In the rows, 128 means zero.
One turn moves every row onto another: examples first, then more rows asked:
nokik: [123 120 129 164 103 139 152 140 150 132 117 121 128 132 133 125 127 159
 118 158 109 135 116 100 145 137  93 157 122 103 129 168 118 121 136 147
 112 140 122 116 152 122  79 106 136 133 155 135 160 118 112 116 113 114
 103  93 109]
Gek: [129 140 144 139  82 130 173 147 143 115 170 108 119 121 140 136 116 167
 114 129 152 105 127 129 134 165 115 114 118 124 122 130 126 102 132 152
 137 112 118 148 153 163 105 125 132 126 104 116 131 106 140 105 106  99
 122  95 139]
Pifa: [113 137 116 157  95 145 143 123 158 131 131 120 124 131 137 126 122 163
 129 151 122 124 133 113 153 119  87 155 141  95 136 167 121 116 125 136
 130 142 116 114 159 128  96 106 140 131 152 138 156  99 109 126 120 112
  89 107 109]
vopor: [128 141 146 139  87 128 176 145 142 118 173 108 120 122 138 138 116 166
 112 129 152 106 124 130 131 167 118 120 119 126 120 129 129 100 131 160
 134 113 118 147 152 162 104 124 133 130 102 117 131 104 141 105 110  98
 123 100 139]
zed: [118 128 145 146 105 135 140 143 127 127 114 128 132 136 134 138 123 161
 116 165 119 131 115  95 141 132 105 154 118  91 123 169 127 116 123 160
 108 133 118 117 165 116  70 120 141 146 145 144 157 117 112 109 115 110
 100 100 101]
levon: [105 126 129 150 112 149 169 132 137 129 131 131 136 125 138 157 111 166
 104 164 125 117 100 101 130 138 106 161 129 107 132 163 111 123 135 173
 109 146 115 100 158 132  77 113 140 158 131 152 173 104 116 106 115 103
 119 130 119]
Sumin: [133 139 137 135  77 135 167 143 140 115 165  98 115 128 143 136 113 170
 116 134 149 110 130 131 140 169 118 120 118 127 119 126 126 104 127 154
 138 115 120 147 152 160 106 120 129 134 105 120 130 106 145 105 119  99
 129  94 136]
vif: [114 129 116 160 126 138 157 145 136 128 133 135 142 133 130 147 113 149
 105 155 117 125 106  90 126 145 109 165 136 109 125 157 126 112 145 153
 119 133 131 111 141 123  79 131 133 158 143 143 168  95 118 110 123  98
 116 127 112]
tiz: [131 141 135 135  81 134 170 142 143 116 171 100 118 128 142 140 111 169
 117 133 148 106 130 135 138 169 120 124 120 127 120 124 125 101 123 156
 138 118 120 148 148 160 105 122 131 135 103 121 132 102 146 106 122  96
 129 100 136]
sasel: [132 139 147 139  85 128 176 148 141 116 169 106 120 122 139 136 116 166
 112 131 151 107 125 130 132 168 119 116 117 125 121 129 128 103 133 160
 133 113 117 148 152 162 101 123 131 128 105 116 133 108 140 104 109  99
 125  95 139]
tesik: [114 118 130 148  95 148 160 138 132 124 110 132 127 128 142 142 115 170
 108 170 121 129 111  99 141 134 103 147 123  99 131 167 109 134 138 157
 113 140 116 105 162 130  73 103 135 144 142 148 167 118 113 107 105 114
 115 103 115]
dito: [131 143 140 132  85 126 171 137 142 119 170 106 116 130 142 139 114 167
 113 138 144 109 126 129 133 167 121 123 117 127 126 124 129 100 132 163
 131 114 119 152 150 157 104 123 129 137 109 115 126 111 150 101 116  90
 120 100 136]
fino: [ 98 139 114 142 101 154 157 119 145 126 141 131 130 125 144 156 109 172
 113 160 135 109 117 112 139 119  98 158 145  99 135 160 113 122 125 159
 126 147 111  98 165 138  95 112 143 154 130 155 169  87 112 115 120 102
 107 136 119]
Ked: [110 139 116 161 116 144 154 121 164 138 153 123 134 130 130 142 120 157
 121 149 123 116 119 111 139 123  90 171 145 103 131 159 123 106 125 155
 123 150 116 108 155 128  98 115 145 147 139 144 163  87 113 124 131  99
  94 132 115]
bas: [117 124 130 169 124 140 163 136 154 139 138 124 139 132 128 144 126 154
 112 156 114 126 100  97 130 140  96 174 128 110 128 160 119 111 135 169
 106 147 122 113 148 123  80 116 138 149 143 139 167 105 115 114 123 101
 107 119 115]
Nisaf: [114 139 104 148  96 144 137 132 138 122 124 130 129 130 139 130 112 157
 119 153 124 124 138 102 147 128  99 146 146  93 131 164 127 121 140 119
 142 128 128 112 152 126  93 123 134 138 153 141 156  94 110 119 117 111
  98 111 107]
vako: [133 142 140 134  84 127 171 138 141 118 168 106 114 132 143 135 113 167
 112 136 143 110 127 129 135 165 120 123 116 127 126 126 129 101 132 161
 132 111 121 154 152 156 104 122 128 136 111 113 126 113 150 104 117  92
 121  96 136]
vuzud: [135 138 139 137  79 134 170 146 139 115 165  98 118 130 143 138 113 169
 115 136 144 111 125 130 136 172 122 122 115 128 118 128 125 104 127 158
 136 117 121 149 148 160 103 120 126 135 106 119 131 107 146 103 118  98
 132  93 136]
Sig: [133 139 137 137  83 134 171 143 139 117 172 100 119 129 144 141 113 170
 115 135 144 107 124 130 134 172 122 126 117 130 119 125 127 100 127 160
 137 116 120 147 147 160 104 122 128 139 103 122 133 106 146 102 122  97
 131  99 139]
defe: [107 132 119 141  83 154 149 124 141 121 121 128 123 125 147 140 110 175
 119 163 131 118 129 111 149 118  97 142 139  91 138 170 111 133 130 143
 130 139 112 102 169 136  90 102 141 139 140 151 164 103 108 116 109 116
 103 110 113]
Pizif: [102 146 131 142 110 139 137 121 139 128 143 127 131 136 134 150 117 164
 123 157 134 114 124 107 139 118 102 162 142  87 126 163 130 104 113 161
 122 140 114 110 168 124  90 127 148 156 131 149 160  89 112 117 130 100
  90 129 104]
tus: [132 142 140 131  81 128 169 135 141 117 169 105 115 132 143 135 112 168
 113 138 146 110 131 131 137 164 119 121 119 126 127 125 128 100 132 159
 134 112 121 153 152 158 105 123 130 134 112 115 124 111 150 102 116  92
 119  96 136]
niz: [109 134 142 148 121 133 148 135 132 131 134 131 138 135 131 155 120 158
 113 161 124 120 106  95 131 133 108 168 127  95 122 163 129 107 121 175
 105 140 117 112 163 120  75 130 143 159 134 148 163 102 115 109 127  98
 103 123 106]
zufe: [129 143 145 139  84 128 174 143 143 117 173 106 119 123 138 139 114 167
 112 130 153 105 128 130 134 164 118 117 122 124 122 129 129 101 128 159
 138 114 119 147 153 163 105 124 133 128 103 117 132 103 141 106 111 100
 121 102 140]
zes: [129 143 138 132  84 128 170 135 141 118 172 106 114 131 141 137 113 167
 114 135 145 109 129 132 135 165 119 124 120 126 127 125 129 101 131 160
 134 112 122 151 152 156 106 124 129 134 109 115 128 109 150 104 118  91
 119 101 137]
gef: [111 138 135 138  95 139 129 128 133 123 125 126 127 134 136 136 119 167
 127 161 131 123 132 107 149 118 102 147 134  81 127 170 128 114 117 145
 125 133 113 115 171 122  87 118 144 142 144 146 154 104 106 120 120 111
  89 106 101]
gepig: [106 146 103 151 117 143 146 128 144 127 143 131 136 128 135 146 109 151
 117 152 128 115 126 102 136 129 102 161 154 100 129 156 128 109 134 138
 137 136 127 107 147 127  95 131 138 153 142 145 163  77 115 120 128  97
 103 136 110]
pibi: [122 126 119 156 107 138 146 150 130 123 113 132 135 133 136 130 115 153
 110 160 114 135 118  91 138 144 105 150 128 100 128 165 122 122 147 136
 122 127 133 116 145 122  74 122 129 141 157 139 162 109 113 111 113 110
 113 103 105]

Pizif moves to niz
Pifa moves to Ked
And these:
gepig moves to vif
Sig moves to vuzud
fino moves to levon
vopor moves to sasel

One turn moves every row onto another: examples first, then more rows asked:
gafek: [137 132 127 124 127 141 117 123 138 170 117 117 140]
Tav: [142 142 123 141 143 110 106 125 126 151 139 113 135]
Zukam: [148 129 132 125 143 155 139 141 139 145 142 135 140]
regif: [141 141 150 139 135 119 122 125 147 113 125 111 129]
lus: [115 117 116 110 130 125 129 124 115 138 120 134 131]
ziz: [121 103 142 139 156 126 107 123 120 128 115 138 139]
ras: [129 151 121 116 125 131 116 120 135 156 124 129 140]
Gosol: [130 117 112 115 128 118 104 124 125 133 133 135 135]
Lufur: [119 105 141 138 155 124 107 122 119 128 113 138 139]
med: [119 104 142 138 156 125 109 123 119 130 112 138 139]
Rov: [141 135 153 141 140 127 133 131 145 111 126 112 128]
tesof: [151 126 129 129 131 144 110 129 144 164 129 120 142]
gudel: [142 138 132 129 162 121 114 133 141 113 100 131 136]
fol: [136 140 132 127 161 120 120 132 137 115  95 130 135]
kig: [151 120 134 130 137 155 129 135 141 163 128 121 140]
minip: [137 136 135 129 164 125 127 136 137 114  96 131 134]
Faboz: [131 139 153 137 138 125 139 127 140 115 117 111 126]
vip: [143 104 119 121 139 132 115 137 127 126 146 139 136]
Lufam: [131 144 149 136 133 118 128 122 143 117 116 109 127]
pag: [120 103 142 139 156 127 109 124 119 128 113 138 139]
kop: [121 145 126 134 143 116 133 123 116 157 121 112 130]
Lur: [127 105 123 117 140 139 141 138 117 130 133 139 131]
lim: [125 142 129 117 134 148 148 130 130 155 122 132 137]
Nogeb: [136 126 132 124 133 151 135 129 135 169 116 119 138]
kipiz: [153 139 124 125 133 139 108 131 145 147 144 133 144]
tiba: [144 134 135 130 166 125 121 137 140 112 102 132 135]
Mide: [132 130 135 141 156 134 152 137 116 150 132 116 130]
Muzi: [154 127 132 147 156 128 125 140 128 144 150 117 135]

Rov moves to Faboz
tiba moves to minip
kipiz moves to Zukam
And these:
tesof moves to kig
lus moves to Gosol
Mide moves to kop

One turn moves every row onto another: examples first, then more rows asked:
kedoz: [128 136 156 156 115 109 125 134 154 131 149 152 151 143 114 118 113 131]
rap: [147 121 128 138 100 119 130 114 144 140 134 145 140 134 109 147 167 121]
vive: [133 155 141 137 136 122 108  98 137 131 139 156 141 125 120 145 138 117]
tibep: [114 143 142 118 145 125 135 111 145 139 146 135 144 120 114 144 124 109]
tatik: [135 130 150 132 104 137 132 102 142 120 142 144 148 119 121 147 163 128]
Kova: [143 131 128 139 125 138 136 118 152 141 136 137 136 143 101 134 153 116]
silu: [129 152 145 144 133 105 117 119 153 133 127 160 149 112 112 136 120 145]
bap: [112 135 140 139 123 123 128 125 120 137 135 150 147 112 105 143 131 158]
gor: [132 118 152 114 135 129 138 128 157 134 136 153 128 123 136 139 114 105]
dumu: [132 115 152 157 116 114 123 149 152 138 121 170 135 122 142 152 130 132]
rufo: [136 117 120 126 107 128 132 117 150 148 143 144 141 142 103 144 143 144]
putu: [114 126 149 142 143 125 144 125 145 128 141 133 129 131 101 119 146 127]
rul: [124 146 153 149 117 115 101 122 149 127 133 163 152 105 113 158 122 123]
ter: [126 116 149 146 135 114 117 156 139 136 126 161 125 117 141 152 130 121]
rez: [119 157 156 140 126 125 124 119 157 127 137 163 146 105 117 126 122 119]
Porep: [121 114 150 144 104 119 148 144 147 129 136 146 148 129  98 137 140 151]
vaf: [125 127 144 136  95 111 122 149 162 131 139 151 143 127 140 147 137 149]
Pabe: [150 131 136 103 106 122 124 134 138 134 148 154 134 119 122 148 140 119]
tuv: [113  96 139 145 140 130 112 144 162 145 139 148 144 130 119 146 139 126]
naza: [113 106 154 132 128 106 137 142 145 134 136 147 135 130 151 143 144 138]
Febo: [121 106 153 142 126 107 125 152 125 134 130 148 144 133 139 150 139 107]
pinam: [ 90 115 143 138 127 136 137 131 128 146 127 149 149 123 115 150 137 113]
Dule: [139  96 139 134 113 123 135 121 163 136 142 136 150 138 107 139 154 130]
Fusop: [143 121 146 108 115 121 124 126 137 142 157 158 147 126 127 162 120 129]
sagu: [134 157 151 147 130  96 129 135 147 133 123 148 127 129 124 149 121 129]
guto: [118 141 148 148 102 126 138 141 164 135 143 143 144 141 131 117 125 125]
naba: [124 106 130 134 125 114 143 123 161 132 132 128 150 125 108 133 159 130]
zavep: [138 132 152 135 128 133 111 119 136 143 135 156 149 126 117 173 129 101]
lape: [119 167 144 141 125 121 122 103 146 130 134 152 149 121 116 143 137 126]
Menen: [133 130 153 140 104 129 100 146 140 140 142 162 134 139 140 148 134 111]
zaz: [127 129 142 151  97 114 117 141 153 137 147 148 157 147 115 140 155 104]
Ralo: [112 101 145 144 142 123 129 136 148 131 130 154 140 125 148 141 138 109]
Tagaz: [103 126 148 137 128 126 126 140 120 133 132 145 141 121  90 144 142 110]

pinam moves to Pabe
Kova moves to rul
And these:
zaz moves to bap
putu moves to zavep
tibep moves to Menen
sagu moves to tuv
Fusop moves to guto
Ralo moves to rap
vive moves to dumu
Febo moves to rufo
Dule moves to lape

One turn moves every row onto another: examples first, then more rows asked:
Det: [143 132 149 104 139 128 136 141 108 121 133 129 109 112 130 123 122 139
 122 142 113 130 130 142 138 132 136  97 152]
ven: [128  92 124 111 137 149 139 102  99 127 116 114 117 140 150 117 114 122
 122 141 118 138 144 129 142 132 129 149 131]
folod: [135 127 114 133 139 129 114 127 134 131 111 125 126 119 135 140 135 143
 119 136 138 119  94 147 130 139 137 134 123]
suzib: [140 122 149  96 141 130 140 140 112 129 129 124 111 111 137 124 126 142
 131 144 110 144 134 138 132 128 135  98 154]
Zeni: [136 102 130 107 121 122 129 137 126 134 142 138 128 128 112 115 136 106
 121 121 138 136 127 112 121 120 120 137 158]
Defo: [132 104 123 102 119 121 128 139 126 131 149 130 133 133 118 119 140 112
 123 126 134 139 129 107 119 118 116 144 153]
Nal: [144 144 140 117 144 130 138 111 128 127 127 124 121 147 138 106 112 122
 141 145 135 127 132 103 129 121 130 162 120]
sura: [133 130 116 121 138 129 111 125 136 126 111 120 126 122 127 134 136 139
 116 132 133 122  88 148 131 133 132 139 120]
gufo: [144 146 125 119 141 131 130 121 129 122 131 120 124 134 139 106 119 124
 142 147 134 122 131 105 124 119 121 168 116]
fima: [139 146 137 123 144 130 129 118 126 124 130 117 116 136 145 116 117 123
 152 147 125 122 133 108 127 115 123 166 119]
rop: [134 100 129 110 144 144 150 106  94 122 118 112 117 151 149 122 116 123
 127 136 130 144 145 138 140 140 124 139 136]
Ladam: [138 128 126 124 135 123 113 130 135 126 112 121 121 117 124 134 135 135
 113 127 142 117  94 151 129 135 135 141 125]
Kelu: [136 142 125 136 153 124 129 104 104 119 112 110 142 119 136 156 125 134
 124 154 125 150 131 128 128 119 120 125 138]
kofas: [138 101 123 103 120 114 125 135 130 137 151 124 133 134 117 115 135 111
 123 119 135 138 127 114 122 121 125 148 149]
vupaf: [131 109 121 107 118 118 129 132 131 139 151 134 137 135 118 121 128 113
 124 123 137 132 130 106 119 120 125 145 153]
Fazeg: [138 129 149  98 142 132 135 141 110 122 135 126 111 108 140 121 121 146
 123 145 109 138 131 134 139 128 135 100 148]
Rufel: [137 136 130 144 157 117 134 107 106 115 109 115 142 127 137 151 124 136
 124 153 135 146 137 119 124 120 133 135 139]
vibo: [139 132 130 138 154 126 130  98 100 123 120 108 148 126 134 152 125 133
 126 153 120 143 135 123 125 113 124 130 143]
Nuse: [138 126 151  96 139 129 138 137 111 132 139 128 108 114 144 127 115 143
 128 147 113 138 135 140 134 136 130 102 149]
gevet: [139 134 120 129 132 128 109 127 139 125 110 121 123 123 125 134 138 145
 121 136 130 121  96 144 135 138 139 132 121]
zet: [127  94 128 101 136 154 148 110 100 122 123 109 122 138 149 118 109 122
 122 135 123 143 145 130 142 131 126 138 134]

gevet moves to suzib
sura moves to Fazeg
folod moves to Nuse
And these:
zet moves to gufo
fima moves to vibo
Zeni moves to Ladam
Rufel moves to rop

One turn moves every row onto another: examples first, then more rows asked:
todur: [112 145  98 109 140 123 107 158 160 130 145 119 147 134 139]
mebar: [100 120 105 128 143 112  94 150 160 172 127  99 135 110 129]
vakig: [ 90 126 140 121 125 152  95 154 149 151 142 128 138 134 125]
kavom: [ 85 120 135 121 128 134 107 146 156 151 107 119 140 140 156]
virok: [102 135  95 113 141 108  95 165 152 152 140 106 144 115 139]
gifa: [ 92 123 138 125 128 147  92 159 145 141 150 126 136 124 130]
Mos: [112 132 114 147 118 106 100 163 181 152 104 108 132 137 145]
ruta: [ 87 128 138 119 128 139  89 153 147 140 154 125 143 129 128]
basi: [ 94 125 140 127 135 149  99 153 146 148 149 124 140 121 126]
vub: [105 157 136 135 138 131  81 154 180 143 127 121 129 132 150]
tad: [ 98 108 109 124 110 127 116 169 150 140 128 113 149 134 118]
debe: [121 146 121 137 116 119  86 165 177 140 147 120 127 134 116]
kog: [117 145 107 106 145 115 106 157 161 133 144 119 149 133 133]
devu: [ 87 113 128 120 123 135 106 157 150 165 114 115 136 134 158]
zad: [ 95 102 116 132 108 114 108 162 147 150 130 112 148 136 123]
Gar: [112 139 103 133 113 102 106 162 181 146 109 107 128 132 144]
bib: [100 132 115 140 139 130 107 137 158 174 113  97 138 128 121]
dusa: [105 154 133 136 132 129  84 150 180 146 130 124 118 124 152]
botir: [ 85 118 131 121 124 141 107 154 154 148 110 114 131 133 159]
darip: [ 96 102 115 130 107 124 109 170 148 144 127 115 141 133 123]
voreb: [116 138 117 145 115 112  87 167 174 142 147 125 127 122 117]
val: [113 137 123 138 140 141 116 130 167 149 114 115 133 140 118]
nefu: [117 141 128 134 144 132 117 128 165 151 117 109 133 142 123]
Kivu: [103 124 108 122 142 105  96 149 162 168 124  93 137 116 123]
gotu: [111 136 114 144 118 104 105 165 179 142 101 105 133 132 139]
Ramu: [ 85 127 137 126 130 140  95 148 150 142 154 124 145 119 132]
gopef: [ 85 119 124 117 128 137 111 152 153 153 113 105 136 129 161]
bitu: [115 152 113 124 138 139 118 145 158 129 128 123 141 146 128]
pef: [116 142 124 149 123 109  88 168 168 138 146 116 136 118 113]
lesa: [112 153 114 126 142 142 118 145 157 139 132 122 150 145 131]
Bok: [120 145 119 143 120 115  94 162 174 141 144 126 132 123 108]
mam: [ 99 136  94 114 140 114  97 166 154 157 140 106 154 120 131]
Volo: [110 132 109 141 111 107 101 162 183 149 107 113 123 132 145]
Pamep: [103 159 137 135 139 126  86 153 176 139 126 112 126 122 153]
Diz: [111 150 137 135 135 127  83 154 183 159 123 121 118 128 146]
nabuz: [103 128 119 142 141 128 104 137 158 172 111 103 129 122 117]
buva: [ 80 122 128 120 124 135 111 145 161 146 110 114 143 133 158]
bav: [119 133 109 136 113 101  97 168 180 154 118 108 126 136 148]
fepot: [107 156 133 136 139 125  87 145 177 154 129 117 119 118 151]
Tesi: [ 96 110 112 122 104 127 109 169 145 146 138 114 144 141 127]
vagar: [ 93 105 115 134 108 119 115 160 153 145 129 117 153 128 119]
mipe: [114 140 117 146 119 110  82 169 171 142 150 115 136 128 117]

bib moves to nefu
vakig moves to debe
And these:
dusa moves to gifa
tad moves to Gar
pef moves to vagar
vub moves to ruta
todur moves to virok

